Here are some points, one per row:
[-50  20  21  62 -11 -12  -7 -31 -48  -2  -2   0 -16   0  15   7  17 -41
  -6 -22  32   9 -25   4  24   6  -4  -3  25 -12 -35   3]
[  0   9   5  -6   3 -60   4   5  -8 -10   4  20  26 -19  -8 -27 -15 -33
 -11  -9 -28 -27  21 -34 -11 -21   7   7  19   8  22 -30]
[  1 -20   2 -14  -7  42  16 -23   0 -17 -10  20 -10   8 -10 -23   9   4
  -2  -8  57  16  13  -4  -8  17  36 -10  10  36  58  44]
[ 25  11   1   1  35   1 -30 -27  14 -38 -29  22 -24  -6 -27 -30  21  55
  21 -16  23  32  26 -34  -9  32 127 -19  20  -8 -10 -26]
[ 20  -7  -6  14 -10  -4   0 -26   2  -7  18 -29 -21 -13  -1  11  -7   9
 -35  19 -13  33   7  27 -17   3   7 -30  25   9 -11  18]
[  4 -11   3   6  -8 -17   1   1 -15  16 -23 -20 -28 -12   4  12  13 -17
  11  -8 -10  27  28  23 -12  -9  -6  -1   9 -28  11  -3]
[ -3 -22   9 -41 -16  -2  -7  27 -10  20  16 -10  12   3 -38  -2  13  40
 -12  22   8 -21   2 -17  -7 103 -11  22  10   3  18   1]
[ 42  18  32  13  -7 -16 -25 -14  13 -18 -15  28  26  23  -5  19  17   8
   5 -33   0 -71   6   5  -5  26   6  28 -23 -12   8  20]
[-50  23   8 -21   6  24 -39  -3   3   2   0  38  13   8  29   7  11 -43
  20  -5  13   2 -63  12 -13  -2   3   1  24  -8   9  -9]
[ 35  -6  23  16  -5  29  25  24  -8  -3 -37  -1 -17 -29   5 -43 -20  21
 -43 -12  -1   6 -43  27 -42  12 -24  11 -32 -23  21 -77]
[ 22  -9  -1 -13  34  19  -3 -18  -3  -5   6 -68   9  44  18   6  -3 -13
  17 -23 -32  -1   0 -10  49  20 -21  -8  17  -7 -30  21]
[ 37 -27 -23  -4 -29 -26   5   9 -13  22   1  50 -43  15  22  17   8  19
 -11 -10   2  29 -48  22  51  -6   3  -9 -31 -23  35 -33]
[-41  59  27 -32 -11  -4 -22  31  48  -7   0  11  -6  -9  -1  16  -8  38
 -30  -1  13  13  -7 -21   1 -24   4  69   0 -11 -29   8]
[  8   9  32   4  -5   1  16 -12   0  -9   1   1   1 -38  13  -6 -23  15
   8 -11   1  19 -18   6  45  -5  -9  -4  38   0  43   7]
[-14 -12  39 -16  -4  -5  34  -9 -35  50  -8  15   0  -7  -3 -18 -21  -5
 -29   4  41  11   4 -37 -10 -24  -1   6  15   1 -18 -13]
[ 22   7  19 -19 -22  22  15  -4 -12   4   8  -9  -4   0 -21   0   2 -53
  12  32   8 -37  -4  49 -13 -14   5  50  22  18   4  -8]
[  2  -2  -2  -7  -6  58  19  18  50  26   8 -15  -3  -7   3   0  24 -17
  39  28  -8   2  20   1  20 -40  11 -28  -8  33   2 -31]
[  6   2 -16 -21  16   6  10  23 -19   4 -21  21   9  24  13  -1   2  38
   9  -9 -10 -29 -23  18  47 -19  13   3 -29 -33  -9 -27]
[  6   3   5  -4 -14 -49   7 -10 -20 -31   3   0 -10  42  22 -43  24   7
  -4 -18  36 -20  24  86 -20  21  -5  -1  -8  16 -25   5]
[ 34  30 -24   3  45   2  11   2   9 -23  19  44 -17  25  -4  52 -47 -11
  -8 -14 -23   3  26   1  -5 -22 -14   9  13  15  -4 -14]
[-18 -28  -9  20 -10 -31 -39  11 -10   3 -14   7 -18  12  29   7  -3  18
  47 -24 -12   6  25 -13   7  -3 -19  14  47  -6  -7 -20]
[-21  -5 -48 -17  -7 -10 -16 -35  13   2   3  52   3 -10  12 -16  30 -21
   5  38  24  23  15 -21  25  19 -14  27  13 -17 -17 -20]
[-62  -9 -39  -1 -21  16   4 -19  -2  27 -13  35  24  13 -52  14  -6   6
  -2  -5 -22  21  33  27  29  21  -5 -11 -25 -14   7  13]
[ 26 -14  29   1  11   5 -14  -6  18  -3  17  21  28 -27   8  57 116  13
 -39 -14   3 -19  -8  -1 -14  -4  -6 -14  28 -22  10  30]
[-22 -31  16  -5  -2  -7   6 -39   1  25   7 -44  12  57 -17 -30  16  11
  -5  17  36  13 -51 -27 -53 -44  -6  18 -15 -14  40  21]
[-14 -57   5  45  -1  -7  53 -15  28  -4  -5   9   7  20 -16  12  -9  40
 -10  24  10 -46  24  14  -7 -13  12  -8  32  -9   6  -8]
[-29   9 -10   7  36   3   4 -28 -23  17   1  21 -13  -6  -4 -23 -25 -18
   1  13   2 -11  16  11   0   9  -8   0  -1  -7   6  52]
[ -9 -12 -12   8 -27   6  -2  23 -36 -19 127 -11  12 -17 -10 -23   5   7
   6 -62 -31   8   6   3 -12 -17  31  12 -37 -18  -4 -30]
[ 12  -6  44 -14 -21 -27 -10  11  -4 -19  -5 -11  61 -45  -7 -23 -40 -10
  36  -3  17  -3  13 -12  12 -13   8 -24  20 -16  26 -12]
[-85   9  13 -12 -17  33  -2 -22  10 -15   9  40  22  15   0  17  -4  -7
  10 -22 -46 -15  -3  -5 -51  11  -6 -17  11  48   0  -7]
[-17 -37 -22 -35 -12 -41  36 -38  15 -38  11 -12 -62 -24  44 -15 -24  53
  13  11 -17  17  28 -35   7  -7 -32  29 -16  22   7   1]
[-22  -3  90  -5  -1  14  24  -2   8 -12  25 -23 -53 -24  21  13  -3   1
  19  -2  -1  -8 -26  15  10   5   2 -50  -1 -12 -37   5]
[-13   5 -36 -46  -5  14  25  44  -6 -29 -35  -8  -1 -13  -7 -23  44  14
  -9  25 -13  14  24 -23 -24 -24 -15 -22 -57   1 -76 -11]
[ 12  27 -12 -11  -7  -9  -8 -36 -22  -8 -30   4 -21  20   0   2  17  10
  21  21 -92 -17 -26   2 -18  -4   9 -21  -2 -20   6  11]
[  9  76  -6  -3  44  12 -17  16   8 -27   4 -25  -9 -37  -3  20 -19 -21
  15 -14 -13  -7  34  37  16  22   0  10   4   7  -6 -12]
[ 31  32   7  38   2  40  -9 -38   5 -45 -21   9  -3  26   7  15 -22   3
  30   6 -23  20  -4 -48  16 -30  -4  10 -32  17  -8  27]
[ 10 -12  -9 -39  63 -21  16  -2 -28   0 -12   7  28 -37   9 -15   2 -24
 -32 -10 -44 -34   1  21  -2 -15  -7  12  14   1 -15  45]
[ 27 -13 -21  21   4  20   0   5 -10  30 -19   0  -7 -21  -4  30   8  30
  -4  -9  12  20  -6  -1   0  25  -4  42  15  36 -20   2]
[ 13  50  20 -19  -5 -31  10  18  57  -1  31 -39   4  23  47 -10  18 -12
  -2   9 -11  12 -21  24  -9 -13  13  35  -7  17  -9  41]
[ 19 -22   9  -7   9  30   1  24   0 -17   7 -34   9  16 -21  -4 -21 -13
  24  16   0  32 -12   4  19  22  12  38 -10 -46  15   7]
[ -5  22  31  -7   0  31 -10  16 -44 -15 -20  -7   8   2  18   1  -3  13
 -10  84 -35  21  21  -7   6  11 -27   8  33  14  37 -11]
[-29 -34 -43 -22  27   5  45  21  -5 -10 -29 -13 -50   5   6 -35   1   6
  14   4  28  -9  -3 -10  28 -30  16   2 -33  43  32  19]
[-40   4  21   9  27  12   6  -6  22  -9 -15  15  -5   8 -40   9  14  28
  14   7  14   3  16 -13   8  -9 -11   1   3 -14 -13 -18]
[ 53   7 -29 -22 -13  29 -11 -44  16   4  13  17  -3  -5  -1  12 -23  -7
  35   3  17 -37 -23   5 -23   9  -1  10  21 -43  -9 -29]
[  3  49 -34  46  -5  28  -3  -5  -4  25  35 -12  14   5  26  12  11   8
  -5  26  16   4  56  -5 -29   3  -6 -19   8 -49   0  10]
[ -9  38 -15  40 -70  -1  13  -9 -14   4  -9 -18  28   9 -19  25  -4  21
  23  -3   0  -7 -44   4 -11  12   5  -7  -5  90   5   7]
[ -8  15 -14 -11 -33  30  40 -29 -46 -35  -5 -31 -25  16   6  17 -18  -7
 -92 -12   6 -21  33 -32   8  -4  11  15   0 -22  -1 -15]
[  -8  -34    4  -16  -10   -3 -122   -1  -36  -10    7  -16  -38   -3
   -2   30  -30  -18  -24   17   -2  -11   22    9   34  -27   11   -7
  -43   24    8    3]
[ -3  11 -16  35  38 -20  41  40  31  -6 -33 -23  40  47  11  16 -12 -20
  -4 -37  15  30   7 -20  47  13   7 -66 -24 -19  30 -56]
[ 31  13  15  -3  34 -34   7 -14 -17  40  29   5 -24 -12 -81  15   6  -4
   3   1  13  14  -6  -1  11 -18 -37  32 -36  20   9 -40]
[  0  30 -26   5   5 -31  -1   1 -49   7   0  -8  14   9  -7  -2  -1  35
  -2   1   9  13  -9 -12 -15 -28 -29 -19  22 -10 -16  27]
[-23 -10  32 -26 -68 -36 -22  -7  30  51  27 -12   7 -10  -1 -47   8  -3
 -47  41 -10 -22   4 -14  38 -10  32 -43   6 -43  13 -23]
[-29   5 -47  -8  10   8  -3  18  28 -14 -11 -82 -68 -35 -15  -8   1  17
  27   2   7 -63  19   1   3 -13 -37 -21 -31  12  24  -5]
[ 19 -11   2  29 -37   7   7   4  42 -73  -3  -6  13  -7   0   9 -18 -41
 -48   7 -12 -18 -23  17  19 -64 -12  15  23  23 -15   0]
[  3  37   1  11 -27 -66   2  26 -17  -1  -7   7  17  -4  -8 -24  -6 -11
  67   3  -3 -31  30   6 -13 -26  16  -9  -7  -7   3 -14]
[ 31   2 -17 -28  16 -17   1  54   1  17   7 -14 -16  -9  44  32  -5 -37
  11 -37 -10 -16 -30 -22 -34 -29  32   5   8   7  19  18]
[-24  -6 -19  15   5  -7 -31 -20  51   4  -4  21 -19  14 -57 -29 -32  24
 -10 -41  10  35  11   7   4  32 -32  -4  23 -18 -35  36]
[-25 -46  11  -1  14  23 -57 -29  -4  40 -23 -53  66  15  11   6   8  74
  -2 -27  57 -16  -1  12   9 -25 -23  24  11 -11   4 -16]
[-22  19 -61  -2   8   4  -5 -27   4   2  35  -9  19 -15  11  -2 -28 -12
  10   2  29   1 -18 -18 -24   1  14  13  42  13  23   4]
[-21 -30 -12  16  -6   9 -17 119 -23 -17   0   7 -34  43 -16  -1  -9 -24
   6   8  16 -18 -14 -18 -37   1  -5  12  39 -29  -4  10]
[ -3   3  60  28 -19 -12  -5  -9 -11 -15  12  40   7  22  -5  46  -1 -22
   5 -24   6  12 -13   1 -30  12  14  -3   1 -44 -12  24]
[-23   2  36  -6   1  -1  10   0  -2  72  -9  -5 -13  -1   3   3 -22  -6
   2  -7 -21   1   3  13  -1   9 -10   2   4  -5  -9  32]
[ 16  -5  -3 -34 -11  -3   8  -2  -3  30  -2  -6   2  53  -5  -1 -19 -14
 -13 -17   0   6  -9   7  18  -2  44  19   1  56 -68 -12]
[-10 -12   0  61  14  -7   1   0   5   4  -2 -34  23  -7  -2 -10  15  -9
  16  17 -22  19   1 -15 -29  28   8  14 -43  10 -18  -1]
[ 13 -19  13   9  -4   1 -14  35 -20 -40   1   3  -5  -4  16 -14  16  -6
 -15   3  27   4  12 -23   0   9   3  17 -18  12  -6  15]
[  8 -50 -10  26   4 -19   1   0  24 -18   0  12  10  -6  25 -70   2  -9
  15  28 -29  -9  -8  12   3  15 -33  24  18   0 -35  -8]
[ 24  10 -12 -65  -2  -6 -13  32  -7 -21   8   0   2  19 -65 -17 -18  11
  -9  14 -10  32 -15   3  10  -1 -29 -71  40  19  -6  11]
[-10 -28   2   8  12  38 -23  28  27  23   5  22  28 -38   2  -3  26 -11
  -8 -36 -35  19  21   7 -10  -4 -12 -15  20  41  26  11]
[-22  -5 -22 -11  -2   0  24  -4 -13  27 -36 -40  -7 -55   3 -15 -32   0
 -31 -30 -28 -14 -20  -6   6  28  59   9 -19 -11  -7   5]
[ 54  27  13  34  17  68 -17  31  33  95  16  34 -28  12  32 -35  36   8
  -1   6 -19 -24  18 -38 -12 -14 -23 -30  29  37   0  -1]
These points spread out most along one direction. Take the direction at right angles to it along which they spread out most. Go by this last direction. For each point below, how far along it does it lie, from 0 to 99? 50 is the average, and the first point above lies past it. One standard deviation of the points above along it is 16.
[ 20 -60  10 -50  30  50   2 -23  -1  -8 -18   8  22  11  38  31 -12   3
  18  14  37   4  13  -8 -35  25 -39 -23 -18  32 -25  17] 58
[ 45 -20  19  18   6 -31   5  13 -36   8 -23 -20  -9 -15  10 -15  -3  23
  -3   4  -2  57   3  27   3   3  17   6 -23   1  10  -7] 55
[ -9 -13  12 -34   2  -8  35  -5  27   8 -22  -7 -11  18  -5  39  29 -26
  20  -6 -27  25  44  14  -7   2   7  21  -5 -23  38   1] 48
[ 21  34 -18  -3 -27 -17 -19  -2  12  -1 -35 -12  -6 -17  25 -27  23 -10
 -36 -18   9  56 -21   9   4   3 -48  -4 -42 -11  34 -32] 50
[  0  17  -3   4 -49 -10  10  17   7   9   5  32  16 -30  27  36 -45   6
  18  34  52 -26   4  -3   1  30  -6 -15 -35   2 -21  45] 50
[ 13 -15 -10   6 -51 -17   6 -22 -19   8 -18  14  21 -17 -21  43  29 -45
   7 -15  25   1  10   5 -23  -7   1   7  20 -10 -26 -18] 54
[-11   2 -13   9  68 -43  -7  -9   4  -1  19  -5   5 -11  -9  14   8  -7
  -8  19  19   0 -22  -3 -10  41   6 -44 -14  31 -16 -94] 53
[  5  10  13  -3  22  -8  15  12  10 -17   8  15  18  29  71  18 -30  21
 -14  -8   1  12  14  13  -8  28  -3 -11 -28  -2  34 -20] 44
[  4 -41 -17  48  25 -17   0   3  20   8  11   2  12  -3  -6  52 -12  -4
  -2  60 -33  14 -42  -3  -6   5  24  -3  16  -2 -21  27] 46
[ 21  11  -6 -13  -4  13  14  -8  28 -16 -15   9  32 -11 -19  -8   5 -19
   1 -25  26  12 -11  17 -18 -19 -12 -21   1 -24 -11  43] 47
[-10  -9  -2  18   6  14 -41 -24  10   7  -9  17   5   1 -33 -24 -27  -6
 -19  32  -1 -14   1  25 -17   0  15   8 -36 -13  -4  23] 62
[ -7  17 -15  12  26  52  23  16 -21   8  24  35  19 -19  13 -25  13  37
  16  17  -8   2 -13  32  48 -43   4  -1   3  -4   8   8] 46
[-11  17 -11  22  18 -23   6   0  -3 -16  12   2 -10   6  -2  12  47 -23
 -17 -11  -9 -42 -34 -14  35  24   0  -5  -5  28  36  22] 39
[ 23   7  16   8 -13   2   9 -19  -7   1   6   7   7  -9 -40 -27  12 -38
  19 -19  -8 -23   5 -60  32  29 -22   5 -20 -22   3   9] 52
